128 stands for zero in the data rows.
Here are some points:
[ 81 133 129  97 105 124 130 102 135  78 108  84 154 163  81  95 122 146
 107  99 148 135 127 103]
[182  86 126 118 120 151 126 106 207 255  93 172 162  59 104 100 159  81
 147 140 100  81 126 155]
[ 83 126 158 131  99 119 101 128 139  37 125  90 135 158  97 104 115 162
 118  97 146 172 130 116]
[192 104 158 152  93  31 118 132  29 129  98 209 105 102 166 220 140 114
 142 191 117  78  72 194]
[157 110 127 166 128 208 144 131 184 164 147 130 149  77  69  85 121 135
 118 103 154 146  95 161]
[ 91 121 126 137 104 155 142 147 153 102 125 102  72 184 124 130  90 120
 127 104 126 190 107 150]
[149  80 124 129 124 152 133 158 141  96 112 103  97 113 168 112 106  96
 157 116  96 186  88 111]
[ 34 137 132 155 132 175 137 111 164 109 159  90 171 112  43  51 151 152
 130  70 200 112 118  97]
[119 189 212 184  58   0  54 138  69  25 144 145  57 211 127 225 117 149
 103 155 162 115 106 166]
[ 36 130  89 131 132 195 122 142 179 127 191 101 187 134  34  70 115 179
 110  84 183 116 123 115]
[151 132 133 109  83  86 151 190 104 102 107 106  27 197 207 201  50  91
 103 136  82 195 113 180]
[251 119 135 144 144 102 155 135 107 179 114 184  98  69 219 239 122  79
 120 194  28 116 105 184]
[218  87 101 118 121 144  85 118 150 222 109 179 105 108 145 117 172  28
 154 146  91 162  59 202]
[108  31 113  94 132 160  96 130 135 104  89  79  90 117 173  67 120  87
 163  98  97 193  73 102]
[163 126 146 100 132 153 109 149 126 188 115 138 120 124 159 165 137  87
 151 148  92  90 142 144]
[130 150 136 133 138 127 130 111 149 151 140 140 154 117 109 124 141 151
 127 132 136 114 135 145]
[124 148  89 177 127  47 119 128  70 104 160 169 139 157 147 154 126 157
 120 123 155  55 136 127]
[135 145 154 111 132 176 106 107 147 193 136 132 161  82  77  85 167 116
 140 116 170 119 126 126]
[175 171 127 102 128 206 154 142 198 191 132 132 144 110 129 126 139 119
 100 127 125 142 162 154]
[ 73 108  94 158 160 166 120 125 165 102 151 124 189 117  94  71 151 168
 139  75 157  96 114  83]
[161 104 160 121  96  83 107 109  99 109 110 136 125 114 139 112 142 115
 137 145 131 140 101 124]
[172 140  71 124 160 155 146 122 133 107 148 114 141 101 193 139 108 122
 110 113 107 137 138 122]
[ 86 125 163 130 103 133 109 139 146  53 145  84 132 158 103 102 111 152
 107  98 147 174 121 120]
[129 168  79 143 156 107 154 132 123 130 161 170 157 142 135 155 132 172
 118 138 133  66 177 124]
[172  75 156 145 136 177  96 113 159 203 120 153 119  65 115  92 167  82
 176 107 151 142  58 160]
[100 179 168 189  78  38  95 124  81  39 160 169 112 190  94 163 117 181
 114 127 173 109 139 171]
[112  95 103 151 111 182 117 163 109 101 119 111  73 197  94 106  89 128
 132  93  81 174 121 189]
[146  58 145 155 104 105  87 145  96  81  91 105  54 120 200 156  90  75
 153 125  69 192  37 146]
[104 165 138 177 116  70 103 120 105  80 168 152 135 177 113 147 122 175
 120 117 175 110 127 151]
[118 195 155  95  88  84 145 118 111 149 124 128 127 192  79 169 147 168
 102 178 156 132 151 143]
[154  91 100 119 146 136 146 120 124 134 122 124 141  99 145 132 134 118
 143 122  84 128 110 128]
[112 160 146 247  74  32  67 120 103  40 153 139  79 169 107 179 100 155
 158 126 160 140  72 164]
[166  51 138 144 149 150 110 124 138 170 126 100  92  53 223 151 105 100
 135 113  54 174  60 128]
[ 61 129 167  85  74 121 100 111 141  87  90 145 115 199  30 114 111 167
 120 119 193 144 145 118]
[132 113 123  95 129 161 146 123 161 143 113  95 156 104 121  90 138 116
 128 120 117 146 128 100]
[124  68 109 111 130 166 101 141 134  38  74  33  59 113 151  12 103  56
 181  70 100 224   0 154]
[178  70 148 146  79 185  87 181 144 100 111  80  15 145 183 107  88  97
 141 117 110 230  94 122]
[ 67 187 133  99 110  78 133 126  89  63 139 108 151 199  82 125 126 179
 107 137 167 102 203  94]
[ 87  79  65 133 182 121 145 116  97 105  94  85 165  93 165 128 129 113
 126 126  92  69 144  52]
[185 115 105 133 177 130 146 105  88 206 100 167 162   9 184 189 167 100
 128 144  61  67 122  97]
40 more points follow, each with its number after it:
[173 225 164 109 156  96 149 120  72 226 144 189 156 101 121 188 179 125
 112 173 146  53 195 157] 0
[ 65  76 137 152 113 131 104 139 143  89 112 110 103 176 115 140  45 153
 135 103  74 160  82 102] 1
[162 225 177 132  93  81 120 115  77 169 147 205 114 158  78 167 177 132
 120 197 211  92 166 184] 2
[ 84 180 119 133 102 106 127  96  99  74 197  88 149 180 144 122 125 128
 116  94 211  50 149 112] 3
[103 110 112 161 113  60 108 123 102  41 142 128 118 158 126 125 122 154
 134 116 138 123 117 119] 4
[125 103 172 211 117 216 163  85 145 105 141 136 189 109  68  78 122 170
 104  81 192 158  52  79] 5
[148  96 139 106 158 159  85  81 146 165 137 129  94  80  87  74 125 115
 160  68 155 172 107 166] 6
[146 125 111 128 194 196 205 132 203 116  91  86 215  93 106  95 115 149
 128 161  89 146 178  89] 7
[191 184 122  70 159  99 145 120  76 233 128 198 147  80 129 184 170 116
 108 185 108  40 174 128] 8
[134 158  67 102 171 188 179 123 153 206 137 134 137  99 132 147 116 143
  87 155  83  97 180 102] 9
[136 106 141  95 153 236 133 142 158 186 143 147 203  62 127  87 128 138
 170 104 146 148 124  97] 10
[ 80 118  61 106 171 205 163 133 180 159 143  97 183 109 108  82 133 142
 130  96 144 113 159  87] 11
[164  90  98 120 139 163 158 153 147 144 109 121  77 134 192 174  92  83
 139 143  61 169 103 148] 12
[146  52 140 128 156 215 146  81 181 193 121 136 172  17  83  90 169 104
 168  55 186  95  72 132] 13
[153 143 102  93 146 185 174 136 152 211 109 128 100 106 152 169 115  98
 150 139  90 135 137 151] 14
[ 74 135  71 105 162 161 141 117 144 112 117  84 199 104 112  79 128 164
 111 108 129  89 188  43] 15
[122 136 105 103 120 109 142 146 108 124 131 127  66 191 142 153 112 109
 133 154 120 149 144 147] 16
[108 217 172  90 114 176 140 123 162 160 148 133 157 163  24  90 141 150
 100 123 211 123 197 142] 17
[ 56 152 108 116 152 179 142 132 161 103 141  71 194 123  80  84 126 175
  91 108 141 118 187  66] 18
[115 128 113 134 118 122 149 141 137 107 128 135 133 158 135 126 108 126
 142 124 114 136 144 143] 19
[ 83 192  68 120 140 166 182 152 178 138 175 130 185 137  89 129 130 191
  94 124 124  95 201 128] 20
[125  33 125 141 104  74  98 136 102  44  81  76  67 143 191 121 104  87
 165 119  86 193  38 118] 21
[180 138 147 100  74  54 145 134  63 127 110 156 113 144 139 171 180 121
 112 164 118  91 143 146] 22
[ 99 133 227  92  53  73  63 111 105  89 116 127 104 197  37  47 175 128
 169 106 255 183  76 154] 23
[ 53 104  98 148 142 183 109 125 171  75 140  64 159 126  86  75 109 151
 133  95 150 165 114  88] 24
[124 110  70 103 173 141 139 112 123 163 122 121 172  79 134  99 158 128
 146 130 107  74 150  81] 25
[ 90  98  76 116 129 131 141 137 160  80 132 105 142 162 114  91 122 144
 135 104 156 142 134  97] 26
[ 98 142  92 161 117 121 148 142 143  77 161 131  98 194 139 162  80 166
 107 120 112 148 153 153] 27
[146 160 111  62 154 198 174 155 153 214 116 121 114 119 140 135 116 104
 149 139  91 139 170 143] 28
[196  74 153 171 128 161 101 126 152 172 113 134  88  69 178 149 118  71
 147 127  87 173  42 176] 29
[ 69 158  65 115  74  70 157 157 137  24 148  87 182 175  85 148 121 137
  98  80 187 140 179  74] 30
[195 187 190 152 189  72  89 152  84 225  93 203 189  68 128 171 197 130
 150 201  99  34  72 165] 31
[104 128  83 145 129 106 144 135 135  84 147 137 164 148 122 133 114 157
 119 132 137  93 179 124] 32
[112 153 159 126  78  42 101 124  69  62 128 139 115 219 104 117 138 121
 135 143 165 150 148 137] 33
[124 126 102  86 152 143 195 136 180 123 156  59 154 170 120 140 104 169
 113 118 117 202 172 111] 34
[105 123 181 195  98   6  47  95  33  54 127 143 113 144 122 121 159 167
 142 123 156  87 105 105] 35
[169 128  56 101 201 118 177 116 126 195 120 155 170  66 177 150 150 120
 144 174  36  44 167  96] 36
[114  83 114 106 140 144 131 145 130 125  96  82  88 141 179 132 107  84
 140 123  80 176 114 116] 37
[109 108 124 134 111 125 135 138 136  77 125 120  57 184 134 132 104 130
 146 109 120 168  93 157] 38
[228  49  93 116 122 140  35 111 130 210 104 188  43  64 223  91 188  62
 167  98  99 150   2 170] 39
Which of these numbered points is nearest to each point below, looking only along the 6 directions in which the first points spread most? Its number follows each.
[ 62 246 166 102 132 180 158 147 190  93 147 135 149 207   1  71  96  86
 121 148 222 120 234 125] > 17
[139 135  88  67 167 160 189 146 165 183 111 124 123 154 121 108 120 110
 105 140 120 149 187 131] > 28
[144  37 138 152 110  94  91 133 107  80  96 110  49 143 214 165  96  86
 165 136  73 204  22 144] > 21
[ 66 121  63 143 111 144 149 157 144  65 176  99 147 165 134 124  88 181
 159  88 111 140 163 114] > 26
[128 104 140 161 103 110 115 152 134  85 120 107  38 162 171 171  78  88
 132 131  91 214  79 177] > 38
[ 88 179 145 148 159 129 126 125  92 139 141 117 181 124  88 127 134 191
  99 167 123  70 176 109] > 32
[115  36 135 142 114 153  83 134  90  32 102  70  36 142 175 123  55  93
 176  61  74 217  45 117] > 21
[127 120 116 172 115  67 113 125  90  45 141 130 107 151 148 151 116 149
 122 128 129 127 121 125] > 4
[ 69 171  58 168 162 235 147 183 174  97 172  88 132 177 152 159  81 160
 104  77  97 102 167 103] > 34
[200  98 140 139 155  53 105 122  66 192  93 192 134  62 200 185 146  92
 126 163  74  51 107 122] > 31
[173  96  74 117 211 132 225 142 149 204  73  92 143   5 230 196 131  70
  98 183  25  85 169  79] > 36
[108 177 189 191  84  53  93 128  82  39 142 176  84 194 120 169 115 164
 117 134 190 134 124 200] > 33
[ 57 193 145 113  89  66 140 136 101  31 142  89 116 233  81 127 116 178
 108 140 173 133 198 104] > 30
[ 94 129  89 178 132  93 120 151 134  85 149 148 153 134 147 127 107 163
 137 105 115  89 118 116] > 32
[ 62 135  97 157 150 186 109 117 177 132 160 115 178 105  63  55 143 162
 132  68 184 105 137 105] > 5
[191 119  73 108 187 208 190 114 130 225  85 130 178  52 241 175 124 104
 106 190   0  60 185  75] > 36
[ 84 126  89 160 158 146 179 106 160  81 110  98 196 133 128 114 148 163
 110 108 118 130 144 101] > 26
[104 197 167 122  98  33 116 127  58  70 136 143 120 190  80 157 130 176
 108 152 178  96 180 142] > 33
[172 178  45  97 202 172 193 137 130 255  83 126 157   4 194 192 120  97
 107 174  19  27 193  87] > 36
[121  97  81 114 111 109 211  58 215  55 136 104 138 203  64  97 112 173
 162 157 141 129 196  80] > 26
[ 71 191 168 101  77 103 127 127 126  50 134 105 130 198  59  99 121 181
  87 130 198 163 186 116] > 30
[120  99  56 163 146 128 103 135 164  39 179 153 119 157 180 112 107 133
 123 152 108  30 117 117] > 32
[ 55 111 151 112 103  98  69  96  99  59 120  89 162 158  54  44 160 164
 135  93 200 120 127  62] > 26
[158 121  59  96 207 178 188 121 134 206 110 113 192  27 196 154 133 118
 103 155  25  45 189  71] > 36
[118 127 145 131 133 185 122 112 169 161 138 126 156  88  76  70 150 146
 126  90 172 134 114 128] > 5
[108 142 137 127 151 167 123 144 180 110 134  98 199 155  68  74 152 146
 153  82 188 165 128 101] > 5
[143 110 129 145  71  75  77 114  85  69 115 134 134 129 117 166 118 160
 139 105 150 119 133 111] > 4
[129 173 164 105 141 163 112 107 143 196 117 141 165  94  87  92 163 126
 130 114 176 108 145 116] > 10
[ 33 142 253 172  74 170  68 108 157  81 158 114 153 144  13   5 130 190
 126  40 255 166  82  99] > 23
[ 93 232  91  45 135 193 199 134 193 185 155  95  95 219  21 122 130 141
  46  84 248 210 217 168] > 17
[132 105 147 124 165 179 107 108 161 176 129 134 179  68 108  72 167 117
 155 105 162 108 103 118] > 10
[106 168 100 175 133  99 140 139 110 104 158 161 158 142  93 160 122 188
 101 134 151  85 158 129] > 32
[155 143 138 123 148 163 122 121 128 212 117 146  99  98 135 149 141 100
 138 141 124 120 128 159] > 14
[127 125  99 167 115  28 110 125  65  73 141 161 111 142 157 166 126 156
 132 131 130  84 128 127] > 4
[ 93 128  58 109 179 166 162 140 133 133 129  81 181  98 153 123 119 145
 112 126  71  89 187  57] > 7
[ 80 116 138 127  87 130 151 157 150  92 127  56  79 198 140 121 101 100
 131 106  98 175 111 140] > 38
[174 120  54  97 217 188 176 133 130 221 120 109 190  19 209 157 143 108
  92 163  21  76 178  67] > 36
[103 191 157 160 107  79 131 131  94  62 155 157 126 168  98 148 135 187
 105 136 173  79 168 122] > 3
[117 176  93  93 157 189 210 148 161 134 135 101 145 143 116 166  89 153
  70 159  90 126 211 113] > 34
[137 139 160 175 119   7  60 106  34  81 130 162 126 131 148 152 163 158
 139 149 153  60 115 110] > 35
[ 62 172 144 123  91  55 119 131  96  27 137 103 117 215  96 126 108 178
 108 128 163 134 175 111] > 30
[105 199 145  70 147 214 152 113 172 224 137 132 190 114  42  71 173 136
 114 122 192 100 196 115] > 17
[157 151 180 146  98  99 124 153 127 152 132 159 139 107 109 131 150 143
 128 137 169 143 154 161] > 19
[100 145 125 114 137 146 184 155 123 153 131  98  95 211 122 136 119 111
 111 143 139 151 175 140] > 34
[107 159 124 101 134 165 168 122 197 167 142 189 112 201 106  83  93 158
 111  62 197 125 188 201] > 17
[153 150 154 113 134  35 142 108  63 108 104 147 153  97 150 161 140 123
 120 173 108  72 146 107] > 22
[174 198 227 139 115  99 101  75  79 157 156 209 110 112  74 166 166 125
 116 154 184 121  86 170] > 2
[105 138 126 136 120 127 137 144 153 117 125 108 109 171 110 114 115 125
 114 114 130 162 139 128] > 19
[ 69  84 132  63  92 129 119 147 157 101 124 157 116 158 142 126 150 144
 116 122 123 160 182 149] > 19
[ 96 156 176 137  91  70  87 119  86  68 132 119 112 170  99 118 142 162
 124 127 164 129 130 131] > 33
[129 122  93 101 122  97 153 146 117 127 116 144  75 190 160 173 120  91
 139 121 110 144 120 144] > 16
